Some points, each followed by its number:
[-0.7 -0.8  0.5  1.  -0.4  2.2  0.3 -3.5 -0.3  0.2 -0.2  0.7] 0
[-1.6  1.9 -0.2 -0.1  0.5  0.1  0.  -0.2 -0.5  1.   0.6 -1.2] 1
[-0.9  4.1  0.2 -0.5  1.  -0.3 -0.2  0.4 -1.9  2.1 -0.9  1. ] 2
[-1.7  2.3 -0.1  1.2  0.5  1.  -0.5 -0.1 -0.6  0.6  1.1 -1.5] 3
[ 0.3 -2.8 -0.8 -0.8 -1.2 -2.6  0.2  0.3  1.6 -0.9  0.6  0.4] 4
[-2.2  2.4 -0.8 -1.1  0.7  1.2  1.1 -1.4 -1.5  2.1  0.4  2.4] 5
[-1.7  2.6 -0.9  0.1  0.8  2.5  0.  -0.9  0.4  3.2 -1.4 -0.5] 6
[ 0.3 -0.7  0.6  0.9  0.3  0.9  0.  -0.6  0.5 -1.3  0.9 -1.3] 7
[-2.2  1.3  0.1 -0.2 -0.6 -0.6 -1.  -0.4 -1.5  0.9  0.1 -0.4] 8
[-1.   4.   0.4 -2.4  2.8  0.  -0.8  0.2  0.1  1.5 -1.3  2.1] 9
[-0.3  1.9 -1.   1.4  0.   1.4  0.4 -0.3 -1.4  2.2  1.1  0.7] 10
[ 0.5 -0.6  1.  -0.1 -0.8  0.1  1.9 -0.2 -0.2 -0.4 -0.6 -1. ] 11
[-0.5 -1.5  0.5  0.3  1.2  0.1 -0.8  1.2 -0.1  0.  -0.1 -0.6] 12
Which three points above are nearest to each new point, looking only along the 2 directions in which the numbered points spread most? Their numbers follow each, nearest first.
[ 0.1  1.5 -0.3  0.5  0.7 -1.1 -0.6 -0.6  0.2  2.1 -1.8  0.9] --> 8 1 3
[ 0.3 -0.6  0.   1.  -0.3 -0.2 -1.1 -0.7 -0.4  1.5  0.8  0.1] --> 11 12 7
[ 0.3 -0.3  0.6 -1.   0.  -0.7  0.4  1.1  0.2 -1.4  0.4 -1. ] --> 12 11 4
[-1.4 -0.8 -0.4  0.3  0.9  0.8 -0.3 -0.7  0.5  0.6 -0.6 -1.2] --> 11 7 12
[-0.4  2.7  0.4 -1.   0.6 -0.2  0.3  2.7 -0.2  0.1 -2.  -0.2] --> 8 1 9
[-0.7  3.5  0.2 -0.1  0.1  0.6  0.  -0.1 -1.7  1.2 -0.2 -0.3] --> 5 1 6
[-1.8  1.3  0.2  1.2  0.6  3.4 -0.2 -1.4 -0.5  0.5 -0.5 -0.6] --> 10 3 0
[ 0.3 -1.1  0.9 -0.6 -0.2 -0.5 -0.1  0.2  1.  -1.3  0.  -0.4] --> 12 11 4
[ 1.9 -2.9 -0.2 -0.8 -1.2 -1.2 -0.5  0.6  0.7 -1.4  0.4  0.1] --> 4 12 11
[-1.5  0.8 -0.7 -1.4  0.9 -0.3 -0.4  0.3 -0.3  0.6 -1.7  0.1] --> 8 1 12
[-1.5  1.6  0.7 -1.3  1.3 -0.2  0.5 -1.2 -1.3  0.  -0.1 -1. ] --> 8 1 3
[ 0.1  1.5 -0.6  0.   1.2  0.5  0.3  0.7 -0.3  0.9 -0.4  0.7] --> 8 1 3
[ 0.6  1.3  0.1 -0.9  0.5  0.1 -0.3  0.6 -0.5 -0.4 -0.9  0.6] --> 8 1 12
[ 0.2  1.2 -0.2  0.  -0.1 -0.8  0.5  0.4 -0.9  0.3 -0.7 -0.3] --> 8 1 12
[-0.9  0.3  1.2  1.3  0.3  0.7  0.3 -0.5 -0.9  0.1  0.1 -0.6] --> 3 11 1
[-0.8  1.8  0.1  0.2  0.8 -0.7 -0.1 -0.4 -0.6  1.   0.8  0.2] --> 8 1 3
[ 1.7 -1.7  0.1 -0.4  2.   0.5 -0.7  0.9  0.6 -1.2  0.1  0.8] --> 12 11 4
[-0.2  0.1 -0.1  0.1 -0.7 -1.5  0.2 -0.5  0.5 -0.3 -0.5 -1.1] --> 12 11 7
[-1.2  0.7 -0.3  0.3  2.3  0.5  0.4  0.5  0.3  1.1 -1.1  0.2] --> 8 1 3
[ 0.3 -1.3  1.3  1.4 -1.3  0.5  0.4 -2.6 -1.6 -0.3  0.7  0.4] --> 7 0 11
[ 0.8  0.4 -0.3  0.2  1.1 -0.1  0.7  0.9  0.6 -0.8  0.4 -0.2] --> 12 11 8
